128 stands for zero in the data rows.
Some points, one per row:
[205 185 216 132 196 158 225 129 208 171 200 114 191 165 191 227]
[102 176 156 223 182 122 173 104 167 182 183 170 178 177 181 178]
[ 84 107  71 109  64 128  67 106  65  95  60  81  55 126  61 114]
[ 96  89  70 106  68 145  71  93  75  82  64  62  56 103  57  69]
[ 85 190 133 155 141  91 118 115 108 145 111 142 109  95  98 171]
[128 153 142 102 117 161 148  87 149 139 141 119 131 108 138 180]
[109  76  82 117 108 155 117 135 109 110 108 204 120 246 147 125]
[147 113 112  73  74 195 100 167  98 231 138 141 135 119 134 248]
[ 99 122 112 118 115 104 125 119 134 108 118  77 115 112 122  70]
[110 115 105  99  89 180  96 136  92 221 128 142 134 115 122 118]
[133 174 164 112 137 136 144 151 150 116 142 141 140  88 124  80]
[ 78  67  44 204 102 111 112 112 102 142 120 134 118 105 112 165]
[ 80 136  98 165 113  93 109 155 110 121 115 177 125 185 133 135]
[ 86 129 141 138 140 198 165 116 163 129 167 110 165 181 173 138]
[132 164 204 139 181 192 178 146 188 152 188 132 186 160 183 171]
[122 146 155  91 117 145 107  90 125 134 121  91 114 146 118 102]
[ 94  84  67  88  67 102  64 127  65  79  56 125  64 101  78  89]
[ 76  74  69  95  67  70  63  75  57  83  54  89  57 115  60  91]
[ 97 155 110 124 110  97  97 145 101 114  95 121  93 132  98 103]
[ 85 233 170 113 182  73 162  80 145 102 123 167 134 104 129  92]
[144 104  95  91  81 116  95 147 106  79  91 134 109 124 121  67]
Then 12 other points, each followed by its number:
[196 155 184 148 161 133 163 253 168 115 153 134 149 171 155 156] 0
[ 90 153 102 120  96 144 109 108 103 133 114  78  99 118  97 136] 1
[104 117 103 110  86 141  87 152 110 101  98 108  95 125  99  91] 2
[112  88  74 110  76 170  81 121  87  92  79 111  80  71  65 100] 3
[ 91 205 154 220 185 111 185 157 187 195 192 246 210 158 202 160] 4
[117 101 105  97 118  99 104 101 100 109 100  95  95 163 111 154] 5
[114  83  88 127  89  78  83 118  79  91  82  92  84  96  76  87] 6
[125  85  94  73  76  89  95 114  95  63  84 133  97  75 101 111] 7
[137 103 125 111 110 175 110  88  99 110 100 183 114 125 112  99] 8
[210 154 194 160 213 136 202  81 188 167 186  58 158 155 164 195] 9
[148 150 144 100 127 116 114 104 108 110  98  83  87  93  98 106] 10
[153 120 110 132 107  85  95 139  98 116 106  96  98 116  98  96] 11
Which of these numbered points is nearest to each point below, ignoring the direction in which the first points spread most? Its number follows each.
[141 168 159 175 168 119 150 202 159 136 152 243 177 173 177 164] > 4
[223  98 200 109 151 120 145  75 138 104 129  59 119 107 112 100] > 9
[135 111 106 113 125  97 124  57 135 107 121 161 123  89 121 137] > 7
[216 138 171  78 140 151 155  98 156 144 163 193 164 135 166 226] > 7
[ 95 178 154 231 208 213 195 108 172 255 209 143 195 165 190 163] > 1
[ 88 138 100  95  76  95  68  89  62 109  67 167  76 128  80  84] > 8
[135  82  75 129 108 116 116 122 124  99 108 107 105  92  98 109] > 6
Now 12 new points, numbered from 0 again:
[120 126 118  96  88 198  95  92  87 148  95 121  96 179 110 180] 0
[100  68  51 115  57 107  80  97  71 102  75  74  70 105  66  80] 1
[ 98 226 228 142 211 239 222 235 223 219 232 170 226 140 217 142] 2
[ 77 155  96  96  76 106  70  95  65 113  73  87  64 164  77 110] 3
[251  75 205  97 190 115 203 173 197  99 176  85 165 121 178 168] 4
[120 146 132 180 159 198 153 155 155 198 176 167 186 135 178 155] 5
[122 133 127 140 137 129 135 104 129 142 130 169 138 112 143  99] 6
[136 158 161 191 170 153 157  92 164 113 155 176 156 110 143 150] 7
[235  90 150  97 123  58 123  95 132  77 126  78 116 103 111  85] 8
[135  85 102  99  87  82  95  88 104 138 126 149 137  88 122  85] 9
[102 137 123  86  87 140  99 185  97 207 124 180 129 149 130  89] 10
[165 139 138 180 168  85 149 186 161 126 145  85 146 169 155 116] 11
The same question for these:
[113  83  67 150  97 179  94  92  84 147 102 152 105  75  88 106] > 5
[ 92 178 133 196 156 178 148 156 142 102 123 164 129 103 118 162] > 7
[126 120 127 108 128  71 106 143 101 128  99  60  84 155  97  71] > 11
[111 120 112 150 130  79 140 131 144 136 146  78 136  77 128 169] > 1
[ 91 123  87 213 147  97 127 126 117 121 109 193 119  88 107 156] > 7
[161  85 103 119 120 112 120 167 123 101 107  87 106 248 148 206] > 11
[131 114  90  96  78 135  90 126  88 105  82 155  92 138 100 196] > 0
